One turn sends every row of this set to another row. A few are shown first. Where does it send the rows asked after them?
j52: [  3  32   7   6  21  -8   5  -2   6   4  22 -16 -10  29]
j452: [-16  10  26   9 -10   0  -3   6   6   7 -14 -13 -13 -16]
j911: [-20  13   9  17  -9  -4   8   1 -13   9  -8  -2  -2 -15]
j262: [-24  13  -6  18  15  -9  -4  23  11   6   8  -6 -12   0]
j102: [  6  -3 -15   6  24 -17 -12   9  10  12  22   2 -15  17]
j733: [  5  -9  25   9  -9  22   8 -14  -1   6 -13   5 -14  -3]
j312: [  5  -4  -8  -2  27  -4  -9  19  22   1   5  -1 -15  26]
j653: [  2  -5  23  -1 -21  14  15  -2 -10  12 -16   5  -9  13]
j966: [ 11   2  23   2 -16  11  20 -12 -13  15  -6  15 -11   7]
j647: [ 22 -18   2  -3   7   1   6  -2   5  10   4  11 -24  32]
j832: [ 26  21  30   9   5  -2  18 -12   2   9   8   7 -11  18]
j867: [-17  12   6   3   9 -16 -20  22  11  16   0 -20  -2   4]
j731: [ -8  23  -6   3   0  -4 -20  18  11   9   6 -15   0 -10]
j569: [ 25 -14   8 -14  11   2   0  -6   5   0 -12   5  -7  28]
j666: [  9  40  27  11  -8  -6  11  -6  -1  11   0   2 -15  11]
j511: [ -4  45  13  11   2  -9   3  -1   1   8   8 -13 -14  18]
j376: [ 29 -13  10  -8  11  -2   8 -10  -3  16   7   8  -7  29]
j964: [ 10  -4  18  -2 -12   3  11 -16 -16   5 -20   4   2   3]
j474: [ 22 -24  10   1   3  -2   4  -5   3  19  -4   8 -16  30]
j802: [ 22 -25  -3   6   7   5   5  -9   5  17   5  -6 -15  27]
j118: [-19  28  17   7 -16   6   8   3  -4   7  -4   0 -16 -11]
j51: [ 10  -1 -19   6  17  -8 -21   3  12  15  14 -14  -7  15]
j987: [-16  21  -5   4   9 -17 -12  13   2   4  15  -9  -2 -12]
j514: [  4  -6  -8   1  22  -3 -19  13   5  19  10  -6   4  29]
j227: [ 11 -11  -7   4  27 -15 -18   2  16  11  14  -4 -12  16]
j985: [-13  19  17  -6 -17   0   8   3 -10  -2  -5  -8  -3 -15]
j822: [  9   1  -5  -9  28 -16 -11   6  14   8  19 -11 -11  24]
j220: [-21  19  15   1 -14  12   1   9  -5   1  -4  -7  -1 -11]
j269: [-16  17  -4   5  16  -6 -20  11  11   1  13 -13  -3 -10]
j517: [ 22  16  18   5  22  -3  14 -10   6   5  22  -4  -8  29]
j692: [ 12 -14  21   3 -17  17  24  -2  -1  14  -8  -2 -12   9]
j154: [ -6  14  19   1 -21  11   7  15   3   7  -9  -8  -2 -15]
j197: [ 18 -19   4   3  11  21  -2 -10  -1  13   2  10  -4  27]
j454: [ 10  -5  21 -10 -19  12  18  -6  -7   1 -12   5 -18  13]
j283: [-19  27  -1   1  12 -11 -11  14  12   2  12 -17 -16  -1]

j269 turns into j653
j454 turns into j102
j692 turns into j51
And these:
j511 turns into j832
j733 turns into j514
j964 turns into j312
j822 turns into j118

One turn sends every row of this set to another row. A few are shown first. Where does it send the rows asked after them?
j613: [-16  -1 -16  15   6   3   6  23  -5  -3 -17   7 -24  -2  17   6   5   1
  -8   1  21   1  17 -18   9 -10 -13  -7  24  13 -24 -13  15   6 -13]
j5: [ -8 -11 -12   1  16 -10 -15   0   6 -17   4  15 -16  28  -7  25  -4  -5
  -6  -8  21   1  27   1 -11   0  26 -20  -1  25  14  12  13  -9 -19]
j449: [-15  -4 -15   4  -3  17  23  22  -4   0 -14   0  -1  13   1  13  -8   3
  -4 -15  -1  -6   4  12 -14 -21   0  17  29  19  -5   1   7  20 -20]
j15: [  4 -18   7   8   7   8  11   7  12  -4  14   0 -19  24   1  28 -17   8
  16 -19  -9 -14   9 -30   2 -11  16   1 -14  18  -2  -3  -2   2   7]
j546: [-17  13  18 -26 -18  28   4   4  -5  -3 -25 -36   2  13   1  28 -15  -6
 -13 -10 -11   3  21  -6  -6   7   0  -1   3  12  -5  -3   1  12 -11]
j636: [ -4   0  13  -2   9   2  -5  45   8 -15  17   1   8  22   2  30  -2  12
  33  -6   5  -8  15  -7  -6   0  10  -2   3  14   2  -6   9  12 -18]
j970: [  2   4   9   6  10 -16   0   7   7   0  -3 -23  -1  -2  -2   0  10  -6
 -22  -1  12  -1  22  -7  11  14  22  25  22  -2  14   5   9  25 -30]
j693: [ 10  10   3  -2  17 -18 -16  15  -1  -1   7 -10  19   5 -16   2  -7  -8
 -31   6   2  -4  13 -19  -8  24  -5  14   0  -2  -4   5  27   5 -13]
j208: [ -8  -1   9  -1  13  12   5  13   3 -12  24   4 -17  16  -2 -34  -4  -8
 -35   8  26   9   8  11 -11   0   4   8   2  -7  -3  -2   8   2  -2]
j179: [ 21  -7  24 -12 -16  12   7   4  18  -9  -6  16 -14  19  -3   9  18  21
 -34  -8   9  -1   1 -15 -13   3  18 -20   9   3   2 -17  19  -7 -16]
j842: [ -5   3  38  -4 -13  24   2  13  -3   7 -10   1 -20   1   6  32 -23   4
 -19 -15  -1   2 -15   3  -7   2   1  -2  13  25   1 -17   4   0 -12]
j266: [-20  -1  22   1  -3  19   9  -3  14 -18  22   0 -24   8  11   8   7  20
 -11   2  14  11  14 -26  14  29  18  -8  18   2   7  13   0   5   2]
j914: [ -3 -15  -6   0  22  21  -1   6  19  -1  12   4  -2  -7  -6  25 -27  31
 -27  -4   2 -22  28   4 -20  13   9   0   9  10   7 -18  -8  13   4]
j211: [  6  -5  17  -3  10  -2  -2  18  12 -24   4 -22   8 -12 -18  22 -26  17
  -7 -15   9  14  17   6 -13  20  -7  -5  -9  21  10   9  16  -5 -16]
j175: [ 16  -7  -3  -2   9  18 -11   4  25 -13 -12 -15 -21  21  14  -4  -9 -11
  -2  26   3 -15  36  16   2  21  -6 -14 -11  19  -5   0  20  -1 -16]
j401: [ 24 -29  20  -5  16  24  -1  16   0   5  -2   5 -17  20  -3   3  -8 -19
 -11   3  -3  21  26  18  -5   9   1 -19  12   4  18  -6  28  21  -7]
j542: [-25   0  28  -1   7   6  -6  -5  -2  -4  -3 -15  -6   7  14  29  -6  -6
  -2 -11   7  -2  13 -29   3   7  22 -29   2 -11  15 -22  -5  -6   2]
j355: [ -7 -21   0  -2  28   6  -2   5  10 -14  15   3 -21  -4 -24  -6 -12   4
 -23 -10  -9   0  20  -4 -19  -3   7  21   9  27  19   1  16  -1 -26]
j408: [ -2  -4  14   1  10  21 -14  -5   3  -3  14  -1  -1   3   5  16  -2 -13
  15   0  -5  10  12 -31  -5  -4  -3  -9 -32  16   2  -3   8   9 -27]
j573: [-31 -11   5   2   3  -8 -17  15 -12 -34   5   0 -11  10   6 -13 -10  -4
 -24  24   2 -13  17   1   2  20  12  15   0   4   1   1  10 -12  -3]
j795: [-17   3  19 -15  14   0   3  16  11   8  -3   1   1  25   9  11  19 -10
   6  15 -14   8  33 -15   7  13 -13   8 -11   8  12 -14  15  20   9]
j481: [-14 -26   2  11  27 -10  -6  24   5  -5   5  -7 -17   4  -1  11 -14  14
   1   2  20 -16  16  15  -9  -6   4  15  12  -6  23  14  17   3 -22]
j885: [  1  -5   4  -2  13  13   0  18   5  -3 -31   5 -27  33   3 -15  -4 -14
  11  -1  10  -1  20  32  -4   0  13   1   7  20   0  -7  12  12   3]
j697: [  7  -7   3 -19  -3  48  -5  -1  12 -19  -3 -21 -10  -5  -5  -8  14  -8
  -9   3 -16   0  10   0 -18  -8   5 -10  -5   1  14   1  15  23  -8]
j321: [ -1   6   6 -20   0   7  11  26   3  20  -6   3 -10  46  15  15  -6  -3
 -20  -3 -10 -19  27  -5   3   5   1  -3 -10   4  -8 -13  33   0   8]
j827: [-11 -10  22  10  15  43   5  17   7  -3 -16  -5 -18  10   9  13  -1  -8
 -11  -4  10   8   9 -12   2  20  -4 -12  35  12  -1  -1 -27  20 -13]
j366: [ 31 -10  -2  11   4  17   1  -6  15 -28  -5  11 -22  24   7  16  10  -2
 -22  10   6   0  20 -15  11  11  15 -16   0  28  11   7  20  -8  -5]
j848: [ -1  -4  -4   0  41  25   6   1  11  -2   9  17 -12  20  18   3  -1  15
 -12  -6  14  -4  48  -4  -5   8 -11 -12  17  -2   0 -10  22 -16 -17]
j411: [-10   4  11   0   2  23  -1  37   6 -16  13   3 -29  -7  10  12 -20   8
 -29   7  19   0  11   8  11  12 -16   8  15  23   0 -18  -6   8   4]
j828: [ -9  -4  -3  -2   6 -14   2 -16  11  -3 -17  -6 -24 -15  13  19   0   6
   5   2  15 -12  10  -9  -1   6   6  -3  21 -23   5   9   7  -6 -16]
j184: [-21   2  -9  -2  25   5  -5  14  -6  -7   4  12  -8  34   6   7   7 -11
 -14   6  24   2  17 -23  -7   7  -1 -23  15 -15   2  -8  25   8  23]
j297: [ -2 -10  -5  -3  12  30   2  33  11 -14 -15  -3  16   2  13 -32  -1   4
 -23   2   7   5  11   1  -6   9  -3   6   7  28   5  -2   5 -14   1]
j77: [  8   1  16 -22 -13   6  20  25  17   5   2  20   7  36   4  16  10   9
   6 -12   1  -6   5   7  -7  12  10   4  18  -3   2 -18   8  15   0]
j198: [  6   7  -6   5  14   0  21  -2  11  -3 -16 -17  14   4   2  13 -12   3
  17 -17  -7  -4  21  -5   9   8  22   1  17   6  12 -22  20  26  -2]
j201: [-14   4  12 -21 -17   5  -6  18  16  -8   4 -14 -11  16  12   0  11   6
 -40   2  14 -13   9   0  -2  -4  36 -11 -11   7  17   1   4 -16  -5]
j776: [  1  17  20 -14  -7   4  -6   8 -21 -21 -21  -1   0  -1  11  17 -18   0
 -14  14  -3  -3   3   1  -1  26  15  14   7  -8  10  21  15  -6  -7]
j521: [-16  -8   5   1   1  10 -15  34  23 -22  -1 -27  -4   0   4  -9   5  10
  16  17  -9 -20  24   2 -10   3  15 -11  -9  20  -5  -7   4   4 -21]
j308: [ 10   0   0  12  16  20  -3  15 -20   4 -23  10  25   9   8  11 -22  18
 -23   3  -4  -9  19  -8 -16   6  28   3  -1  10 -10  -2  13  11  -3]
j919: [ 12 -16   3   1  24  26   3  15   3  21 -25 -22  -2  12  -1  16 -17  -1
  -3 -13  -2   2  20  -4   1  -9   3  23   3  31  15  10  14  20 -13]
j442: [ -6  -3  20 -23  -9  23  -8  21  12 -32  -9 -18 -36  10 -15  -2 -14  13
   2  -7   1 -14   1  -3 -25 -13   4  -2  -4  13  -4  -8   5   2  -9]
j734: [ -2   7  22   4  33  40   0  13   8 -13   2  -4  -7   7  -7  22  -6   3
 -21  -3  -8  -5  18 -10 -18  15 -23 -25  15  -6 -12 -12  -8  -2   2]
j288: [ -1 -31   1  -5  -1   1   5   9   2 -21  19  13   7  23  -7   9   0 -13
 -18   2   5  28  25 -19 -10  -7  19 -15  20  20  17  -9  -5   9 -15]
j348: [ -6  -2  23 -29   0   2  -2  20  16  -5   9 -17   6  21   8   2  13   9
 -22  15  24  10  29 -11 -13 -21   0  -6   1 -10  16 -22   1  10 -16]
j205: [ -9  -2   2  -7  11  16  -7  14   0  -8 -16 -10 -16  12   0  20  -2  -8
 -16  -6  18  -1  25 -19  -4   8   1   1  43   9   7  -4   6  26 -53]
j217: [  0   3  -2   8  13  16 -15 -11 -10  -4  -7  -4   0  27  23   7 -12   0
 -28  16  24 -13  22  -8  -1   0   9  -8 -11  -7 -25 -14  17  -3   8]
j792: [ 14   9   7  15  32  17  -4  10   8  -5   9  -5  24   0   0  -5  -3  -7
 -22   2  -5 -11   2 -21  -6   9   1  -1  -1  -5  -1 -13  -5  -7  15]
j699: [ -5  -2   7   0  11  18  -5 -19  10  -4 -10  -4 -16   8   5  45   0  15
 -23  -1  -4 -14   7 -17  -3   9   9 -11  12  12   7 -11  10   5  32]
j121: [ -6  16  15 -21 -13  22  -6  18  -3   0 -17 -10  -5  17  11   2 -18  10
  -8   3  19   3   0 -32   0  16   7 -13  17   0  -9 -17  35  20 -22]

j355 turns into j919
j366 turns into j175
j266 turns into j848
And these:
j693 turns into j970
j217 turns into j573
j613 turns into j411
j408 turns into j795
j321 turns into j201

